In the rows, zero is written as 128.
The rows of A fall into several groups, and each row is roughly a mix of its group's hidden directions.
A, 117 rows:
[[126 112 131 142 168 147 112 107 148 130 129 114  62  75 116]
 [166  99 155 123 121 137 127 102 104 102 155 133 102  70 160]
 [185 187 125 132 127 131 144 156 160 120 100 157 115 119 143]
 [108  95 130 103 135 142 114 104 112 132 164  56 127  96 138]
 [153  66  86 130 133 100 118 120  96 126 157 103 102 105 128]
 [158 112  99 145 155  96 134 165  99 169  96 153 124 105 100]
 [150 105 147 105 145 146 159  85 132 148 119 117 116  75 174]
 [106 118  60 137 166 140 129 110 161 171 124 151 117 136 119]
 [151  76 110 147 133 119 104  93 112  96 137 122 101  98 176]
 [135 119 171 120  93 105 104 145 104  86 122  73 128 134  98]
 [146 103 104 124 131 140  93 106 125 106 146 102 101  73 177]
 [147 199 137 128 139 118 127 145 116 136  97 150  96 148  85]
 [124  92 104 102 145 136 139  97 140 156 126 107 102  79 178]
 [160 139 122 121 111  99 118 145 115 126  80 108 151 160  67]
 [163 137 171 151 106 131 113 121  92  76 148 174 126 122 121]
 [135  99 120  89  99 109 113 130 102 117 157  85  95 110  81]
 [151 128 106 150 169 133 142 122 145 165  79 176 121  99 144]
 [195 104 109 120 154 128 139  87 118 146  97 119 123  89 127]
 [137 150 125 124 120 115 118 110 160 102  73  89 119 154 180]
 [135  77  76 153 161  92 120 133 102 160 105 133 122 125 112]
 [ 79 174 136 103 113 159  92 122 132 133 121 139 138 141  74]
 [119 156 183 131 109 124 159 111 136 111  99 164 136 181 120]
 [119 111 143 114 120 141 113  97 139 108 117 110 105  86 202]
 [141 109  98 139 181 139 165  91 151 178 105 137 136 126 130]
 [124  99  66 138 127 122 110 146 167 137 111 100 172 151 112]
 [134 183 132 144 136 115 134 149 162 108 107  85 117 182 135]
 [ 97 123  88 108  84 105  91 129 128 104 123 109 140 181 115]
 [102 167 181 127  93 113 123 137 127  90 104 132 122 176 134]
 [120 105 113 139 132  82 133 140  92 142  93 112 154 154 186]
 [178 118 114 141 124 133 148 130 101 125 180 183 149 122 105]
 [135 105  93 141 166 141 154 127 169 147 160 101 113 103 174]
 [ 69 128 121 145 129 121  98 168 133 126 138  78 158 162 123]
 [148 200 130 141 162 149 127 107 151 121 107 124 101 136 165]
 [107  88  85 129 144 142 133  90 175 146 112 107 155 142 158]
 [108 141 130 129 153 101 150 126 113 173  67 126 144 171 109]
 [152  81 152 148 130 133 140 128 122 129 115 178 142  72 161]
 [137 143 131 153 114 105 100 169 135  81 129 124  81 118 175]
 [ 81 182 134 123 127 130 129 140 155 136 115 137 107 179  89]
 [152 180 171 123 120 117 167 160 149 124 102 111 133 162 105]
 [117 121 139 149  94 128 112 110 164  71 110 156 131 164 168]
 [130  61 128 149 120 106 129 147 132 137  82 138 181 124 119]
 [103 160 126 113 123 105 141 170  94 167 124 154 135 156  79]
 [160 120 185 132 104 133 118 110 131  69 124  86 135 121 142]
 [127  89 105 151 141  81 150 165 125 162  90 142 134 150  98]
 [113 176  91 109 134 160 108 136 183 132 134  83 132 136 121]
 [131 183 183 117 123 140 165 163 121 134 160 143 116 125 103]
 [101 157 109 120 148 131 138 129 119 176 114 181 115 144  76]
 [142 118 142 167 117 122  88 157 135  65 157  93 115 124 123]
 [144 135 126 108 110 112 145 165  90 144 167 138 133 134  60]
 [152 131 143 130 159  88 157 131  82 164  84 122 104 135  99]
 [ 99 116 116  93 111 144  93 112  78 140 168 127 137 106  86]
 [ 89 160 118 172 152 110 105 170 127 137 101 149 124 168 111]
 [142 180 164  98 107 137 116  94  93 118  88 161 121 126 128]
 [114 122 141  97 149 124 158 128 149 171  95  60 123 116 125]
 [136 123 187 129  87 149 135 129 169  89 105 152 155 119 136]
 [111  72  69 141 154 106 113 132 118 162 121 102 144 133 110]
 [185 175 103 111 142 143 125 119 131 118 154  91 100 103 151]
 [114 121  49 142 133 133 116 137 156 140 156 151 145 161 111]
 [138  82 150 141 144 120 164 123  98 152 153 151 138 125  67]
 [137 108  91 104 104 119 123 137 162 130 112  77 165 154  87]
 [172  94 148 102 116 123 152  73  85 126 124 141 128 103 148]
 [150  63 114 133 132 144 123  63 120 122 130 155 143 105 126]
 [133 144 173 105  91 143 139  85 132  78 160 118 113 149 146]
 [110  95  68 156 159  95 129 149 135 164 104 125 135 155 123]
 [144 130 172 157 111 125 143 152 123  92 160 188 101 120 122]
 [155  81 132 127 134 137 146  83 107 128 145 158 123  85 173]
 [128  85 113 119 149 153 130  92  97 157 171 145 131  81 113]
 [181 119  75 122 136 143 123 135 172 134 119  92 153  99 128]
 [ 93 171  86 121 148 126 130 180 138 176 132 117 137 143 121]
 [161 163 122 140 166 145 125  77 126 137  78 155 120 121 154]
 [140  69  99 170 110 115 109 138 153  94 129 163 148 143 113]
 [108 177 119 138 139 162 141 140 165 151 131 183 153 150 107]
 [162  81 136 169 138  99 169 154 147 125 128 136 136 151  87]
 [111 169 140 100 115 153 113 117 124 142 112 179 117 120  68]
 [129  88 104 145 159 105 144 140  94 174 122 175 113 101 125]
 [ 95  70 128 151 135 104 126  93  93 136 113 166 132 158 111]
 [173 152 105 133 159 153 118 136 136 151 108 151 124  63 143]
 [170 121 166 113 112 130 130  66 126  93  85 115 127 127 144]
 [ 89 106  76  94 129 139 111 107 114 156 172 102 128 129 103]
 [112 117 125 168 156 113 102 125 158 110  83  72 120 157 129]
 [160  76 101 110 137 118 142 109  98 147 162 122 101  81 132]
 [ 94 160 145 116 154 117 131 117  74 159 124 142  79 119 158]
 [121 122  67 139 127 130 115  92 135 131 123 181 146 175 116]
 [ 71 114 174 125 108 124 127  94  99 117 125 150 140 173 112]
 [145  79 104 110 123  96 134  77  82 138 103 130 129 134 157]
 [135  98  63 152 137 120 117 165 177 131 133  98 146 131 135]
 [117 157 138 124 147 127 119  68  70 135 117 158 103 154 118]
 [165  77 114 152 157 112 140 137 100 143 154 142 103  84 107]
 [127 115 174 135 109 128 148 168 122 120 157 183 106  85 133]
 [113  76  88 155 103 120  79 126 136  94 126 159 147 138 127]
 [134 150 175 133 131 117 145  93 103 114 100 167  84 135 164]
 [132 165 197 141 102 141 112 134 116  80 120 155 132 125 147]
 [150 174 161 144 131 116 114 150 106 123  70 157 132 136  91]
 [120 149 149 160 151 136 156 146 174 139  98 181 104 121 156]
 [149 152  68 108 158 137 119 108 132 170  90 125 129 105 155]
 [159 176 167 135 123 102 122 140  71 102 125 127 104 147 109]
 [160 117 162 140 123 146 124 127 123  92 164 133 111  71 172]
 [138 123  67 125 150  97 127 168 113 168 134  99 118 131  93]
 [ 79 113 136 152 136 161 117 144 185 133 114 142 161 109 162]
 [147 151 183  90 101 125 155 129  80 137 133 153 130 114  97]
 [165 124 142 173 171 153 128 103 144 116 138 151 101 108  81]
 [ 85 115  98  98 116 142  99 133 107 139 188  95 134 117 104]
 [148 137 127  96 123 127 132  91  68 129 175 141  86 113 115]
 [179 133 118 105 111 156 115 134 157 131  97 141 156  74 101]
 [169 103 120 122 104  94 130 133 123 103 111  69 160 162 111]
 [131 149 166 146 108 141 126 159 188  97  88 123 158 136 138]
 [106 128 138 141 136  94 132 151  76 155 114 169 122 153  78]
 [102 143 130 144 124 109 109 104 107 121  70 167 141 177 152]
 [129 123 131 121 120  83 127 136  51 144 114 157 116 146  96]
 [106 128 142 118 136 126 137  96 144 141  65 107 143 140 189]
 [133 104  98 105 108 130 116 169 130 127 184  80 138  95 118]
 [191 125 145 128  99 119 127 131 147  93  88 114 155 138  88]
 [121 134  95 104 101 118 124 164 117 138 172 129 129 146  60]
 [164 128 170 136 143 141 157 166 135 127 166  94 126  77 129]
 [152 148 150 154 124  92 139 170 103 121 106 181 105 142  97]
 [183 102 122 129 131 146 117 102 123 112 126 111 156  77 174]
 [149 128 113 126  95 166 117 123 169  84 185 138 150 120 140]]

One row of each group comes first, with its name. Which group is each row after those in?
[ 73 152  83  98 102 120 115 144 133 152 119 148 142 172 118] -> (44)
[118 140 131 116 124 136 125 183 105 148 179 116 139 105  72] -> (61)
[167  85 144 128 100 100 139 172  99 109 162 114 133  95 128] -> (100)

[123 162 148 111  83 132 116 158 133  98 149 120 150 162  74] -> (44)
[127  88  73 136 153  92 125 116 113 155 110 103 119 158  92] -> (44)
[193 130 159 141 121 117 153 161 129 109 126 152 110  85 150] -> (100)
[ 98 106 137 120 109 135  86 114  98 130  96 130 184 136  83] -> (100)
[184 112 141 142 127 151 144 105 153  97 151 157 110  85 156] -> (61)
[155 130 177 146 163 141 159 127 117 142 123 142 117  75 169] -> (44)
[141  79 167 128 106 143 140 101 126 115 118 181 147  88 146] -> (100)
[153 103 104 116 139 140 101  94 123 117 135  94 106  74 174] -> (61)
[172 162 112 105 137 143 145 130 173 139 104  71 143 119 141] -> (61)
[122  97 113 150 167 134 115  77 155 128  89 108  99 114 163] -> (44)
[147 120  82 169 157  99 137 174 155 136 121 135  96 126 160] -> (61)
